(in the rows, 128 means zero)
A single turn carries every row of the set below to another of its rows. Some are shown first; where does it send the rows asked next?
mirup: [111 154 114 109 113  93 179 115 128 127 140 135 114 138 127 109 111 142
 131 135 115 110]
Nefoz: [124 108 122 138 166 151 121 110 127 101 105 137 161 119 140 114 144 141
 130 140 133 142]
defis: [120 120 122 134 113 109 106 123 110 137 135 139 157 101 125 110 148 177
  85 139 116 151]
Kove: [125 134 118 121 131  84 169 169 139  99 133 119 116 117 125 154 133 149
 112 136 163 118]
zad: [107 140 124 117 141  94 149 170 123 107 141 136 112 141 142 149 136 141
 105 132 161 123]
Rugo: [147 146 152 119 115 135 160 124 119 148 129 113 134 132  94 133 155 146
 156 134  94 149]
Gulom: [129 123 119 119 118 123 145 179 106 112 101  99 129 120 120 137 147 140
 104 141 184 111]
Gosek: [158 132 103 126 128 135 143 159 127 125 134  96  86 101 132 109 117 149
 146 154 139 102]
bomi: [104 135 133 146 155 136 143 107 148  88 124 148 144 133 116 102 141 145
 144 128 124 141]
zevav: [112 150 150 138 139 117 148 140 133 171 115 136 135 105 172 127 120 150
  94 154 132 115]
sepog: [144 125 136 117 139 122 160 109  99 162 133 109 134 116 111 128 149 148
 159 138 103 137]
Fifen: [109 132 113 153 137 141 101 126  83 131 112 155 145 123 141 149 128 128
 126 148 136 126]
Danif: [107 131 128 134  97  97 105 124 131 120 150 136 155 108 118 114 150 166
 103 122 103 140]
ditiz: [160 140 111  88  99 112 175 122 143 128 115 101 127 114 129 128 118 139
 117 152 122 120]
zode: [162 141 119 127  82 142 152 138 139 120  79 107 144 109  99 146 139 143
 116 162 132 136]
Gure: [113 129 128 135 132 128 132 164 105 115 113 117 124 122 118 147 161 138
 106 149 191 133]
fose: [164 147 151 113 120 150 141 150 110 143 123 123 143 139 111 145 137 139
 144 128  84 141]
per: [133 133 124 132 109 128 114 139  95 141 121 135 154 101 111  91 128 179
  76 139 126 140]
pipeb: [133 115 126 128 139 166 133 142 122 102  79 132 168 142 126  94 133 151
 117 134 125 127]
vaf: [ 94 144 133 137 133 113 138 167 109 110 130 137 115 144 123 142 156 142
 106 137 175 135]
Dis: [121 136 110 140 112 119 135 171 140 108 143 115  93 131 128 114 122 148
 162 132 115  93]
pab: [111 123 112 161 123 113 120 155 150 110 139 135  98 125 134 148 151 157
 158 147 112 130]
gora: [155 149 125 126 103 118 115 134 128 111 151 113 145  74 107 105 111 154
 103 122 124 120]
feges: [ 90 148 114 155 138 103 143 102 110 126 140 161 121 123 125 134 125 142
 142 140 129 126]
tel: [162 129 123 110 157 139 163 118 158  91 113 120 144 107 130 108 115 147
 124 140 127 134]
temog: [128 132 119 122 109 102 169 183 128  99 107 106 125 120 108 139 137 149
 112 134 168 107]
Gose: [128 127 122 139 111 154 131 172 115 143 101 128  99 150 126 109 155 175
 116 168 130 142]
nokuf: [132 139 121 145  94 164 112 157  98 125  76 135 154 133 113 141 135 135
 115 150 131 126]
fofo: [117 167 158 168 119 142 134 138 143 149 109 114 138  79 130 134 135 130
 119 149 155 109]
Pono: [102 145 153 140  94 112 154 157 161 148 101 110 154 116 145 123 137 145
 119 133 115  92]
viseb: [104 143 149 154 119  98 164 134 164 157 107 129 142  96 148 141 142 158
 110 153 121 119]
Momon: [127 142 126 120  95 104 106 135 134 110 159 121 152 100 120 107 125 148
 108 111 104 117]
Pimi: [101 175 162 158 122 141 144 153 125 162 108 138 135 114 139 110 122 142
 103 144 143 108]
Doma: [126 142 131 110 151 135 155 125 148  91 129 137 142 145 135  86 115 139
 131 118 114 123]
nipul: [147 130 128 138 133 152 163 132 153  89  80 127 156 117  98 103 130 161
 123 141 128 139]
dokef: [151 136 115 147 117 149 151 154 127 135 109 108  86 107 105 108 143 172
 130 173 150 136]
dob: [126 144 148 135 111 133 129 149 147 151 107  96 152  90 159 133 131 120
 119 140 137  90]
kupob: [125 108 113 138 132 132 108 161 126 135 123 134 106 140 158 142 158 163
 127 164 116 144]
Podi: [134 123 131 131 142 126 157 133  78 160 123 126 143 127 110 117 128 154
 162 126  96 115]
Kora: [169 138 139 139 141 143 136 147 103 139 119 133 147 111 112 164 126 146
 152 135  92 139]
kinot: [142 138 134 159 140 131 152 143  90 142 115 142 145 115  94 143 125 159
 164 128  93 126]
vemem: [148 152 127 141 101 129 123 141 112 123 129 126 145  81  92  92 115 171
  91 135 132 131]

Pono goes to viseb
defis goes to per
ditiz goes to mirup
Where do these go?
Gure goes to Gulom
pipeb goes to nipul
sepog goes to Podi
Gosek goes to Dis

